The rows below come in pairs that one turn or mirror swaps. Which row does each named row swap with?
k_449: [ 17 -22  38  16  23 -34 -19  35 -18  22  30  -1  17  -5 -10 -26 -17  -1
  -7  10  29  27]
k_199: [ -1  -3   3  15  21 -10 -19  55 -14  28  36  14  31   7  16  -9 -16   2
 -33  11   5  35]
k_822: [  5   4  28  21   8 -13 -16  29 -26  12  42  -1  29 -11  -6 -12 -40  -8
 -17  13  17  17]
k_557: [ -5 -15   1   2   5 -36 -20  42 -27  -4  30  10  -5  28  -9  -7 -29  -7
  -9  10  16  38]
k_436: [ 46 -10   1  15  24 -20 -12  40 -28   0  36  18  12  -3 -11 -39 -30   7
 -36  23   2  28]
k_875: [  7 -23  16  18   4 -21 -23  30 -45  12  35  14  12   8 -19 -17 -47   4
 -10  26  15  35]
k_816: [ 21  -9 -11  29  12 -17  -7  32 -18  10  28  19  15   3  -1 -59 -45   3
 -27  16   5  17]
k_608: [-12 -12  -2   6  30  -3 -21  35 -19  17  45  37  35   5   1 -34 -22  15
 -23   6   8   3]
k_860: [-20 -11  -3  24  24 -21 -13  23 -20  10  38  20  13 -12 -10  12 -16   1
   0  -1  19  18]
k_327: [  1 -32  -5  18  -4 -34 -35  32 -26  -3  44  15   7   3  -3 -10 -19   6
 -26  30  11  36]
k_871: [ 24 -14  12  16  20 -22 -14  22 -30  -7  33  19   9   0 -23 -19 -15  15
  -6  23  42  40]
k_548: [ 13  -6  -2  23  38 -31  -6  54 -19 -17  37   1   3  -5 -16 -30 -17  11
  -3  13  -5  19]
k_278: [  1 -13 -20   1  25 -10 -23  39 -23   1  38  20  15 -12   6 -60 -13   6
 -29   7  16  27]
k_174: [ -8  -5  24   2  21 -23 -23  35 -17  15  44  19   7  25 -14 -21 -29   5
 -38 -13  23  33]
k_665: [ -6  -3  10  -1  26 -23  -3  14 -33   5  33  23  21   1 -14 -28 -31   2
 -11 -23  35  23]
k_664: [ 20  -3  -2  35  35 -22  -8  35 -29  -8  33  -6  14   0 -17 -32 -11   1
  -9   5  -3   2]
k_666: [ -1  -4   8  45  25 -21 -21  34 -26   6  41  21  13   5  -4   8 -21   3
  -1 -12  28  15]
k_424: [ 19 -21  14  19  28 -17  -3  24 -15  24  31  10  -3   1 -28 -44 -38  -2
  -3   5   5  27]
k_636: [ 14  -5 -10  18  32 -43 -21  35 -16  26  32   6 -19   6  -7  -8 -21  -4
 -15  15  11  37]
k_405: [-18  -7   4 -10  22 -19 -30  29 -12   9  33  16  14   6   3   7 -20  12
 -16   1  26  23]
k_79: [ 40  -7   7   6  20  -9 -23  32  -9   4  34  19   9  -6  -4 -18  -6   4
 -36  26  13  14]
k_294: [  1  -2 -22   1  25 -10 -34  46 -35   8  38  25  16   7 -13   6 -29   4
  -7   5   9  26]
k_149: [ 25 -11   8  45  14 -41  -8  46  -7  24  35   5  14   5  -4 -25 -11   4
  -4   3  18  40]
k_724: [ -5   2 -17   6  20 -35 -15  47  -6   3  45  18  14  -1   0 -31 -17  11
 -22  -8  10 -10]
k_345: [  7  -6 -12   7  25 -20 -13  37 -28   8  33  17  20  10   7 -55   7   3
 -36  -1  18  24]
k_477: [-12  -3   7   7  29 -23  12  27  -1  17  33  26  24 -12   5 -27 -10  12
 -17   4  31  22]
k_797: [ 44 -12  10  30  27 -17 -23  43 -35   9  34  23  16   9  -8  -7 -18   3
   4  -1  27  23]
k_812: [ 19 -13  21   9  16 -27  -5  28 -16  -5  38  12   6  13  -3 -23 -23   2
 -12  22 -21  24]
k_971: [ 11  -4 -20  26  24 -10 -12   7 -14   9  35  22  19  -5  -5 -28 -24   4
 -20 -28  27  30]
k_993: [-12 -27   9  14  38 -24 -18  47  -3  20  39  19  12  -6  -6 -31 -19  24
 -34   2   3  12]
k_481: [ 10 -11 -37  25  25 -23  -7  24 -33  14  47  32   7  11  -3 -39 -20  10
 -36   5   6  29]
k_130: [  2 -33  -4  11  14 -21 -10  27  -8   8  49  40   7  -8   8 -28  -2  24
 -26  -9  10  31]
k_120: [ 10 -33   6  12  12 -16 -19  30 -34  28  34  25   1   8 -11 -21 -20 -11
 -18  11  18  56]
k_159: [ -6 -20 -31  25  22 -18  -2  27 -30  16  41  15  18  -9   0 -16 -36   0
 -28  13  38  23]
k_370: [ 13  -2  -3  22  49 -19   2  53  -6  -5  45   2  10   2   1 -28  -5   8
  -5   4  18  14]
k_702: [ -5 -10  -4  18  24  -6 -43  27 -33   8  29  21  23 -10  -8  -6 -29   5
 -20  25  34  22]
k_519: [ 22  -9 -23  29  29 -28 -10  42  -8  17  42  -4   9  -3   7 -11  -8   2
 -13  19  -4  13]
k_472: [  9   8  -6  16  39 -28  -7  43  13   3  24  16  10   7   6 -23 -17  18
 -26   3   6  10]
k_348: [ 13  -6  -8  21  22 -19 -15  21 -29   4  47  20   0  -5   0 -69 -18  -2
 -19   7  17  26]
k_344: [ -6  -8   1  36  11 -20 -20  15 -27  -1  43  13   4   7 -14 -18 -43   3
 -30  -2 -14  24]
k_209: [  8 -20  -2  18  -1 -32 -27  18 -21   0  43  29  10   8  11 -23  -8   3
 -12 -17  37  13]
k_504: [ 13   0   5   4  15 -18   9  30 -32   6  30  17  12 -15   1 -33 -42   0
 -15   9 -14  30]
k_243: [ -4 -11  -9  -2   9 -19 -28  33 -16  13  35  11   8   5 -13 -27 -15   2
  14  -3  42  14]
k_648: [ 17  -7 -12  21  13 -23  -5  28 -22   3  44  24  11  11 -10 -15 -49  10
 -17 -29  31  28]
k_87: [ 27 -15   0  24  19 -11  -6  44 -27  19  42  23  11 -15  -9 -18 -25   9
  14   1 -11  22]
k_773: [  1  -3 -12  15   3 -27  -4  47 -26   3  46  32   9  19 -20 -33 -27   6
 -13  -1  12  -6]
k_28: [ 20 -20   9  20   2 -13 -28  26 -31  17  36  21   4  13  13 -21 -20 -16
 -22  -6  29  46]
k_695: [ 29  -6  12  29  10 -37 -34  39  -4  28  39  12  13 -11   9 -15 -23   9
 -17   6  31  30]

k_149 swaps with k_971
k_664 swaps with k_345
k_822 swaps with k_174
k_424 swaps with k_477
k_724 swaps with k_436
k_348 swaps with k_370
k_875 swaps with k_405

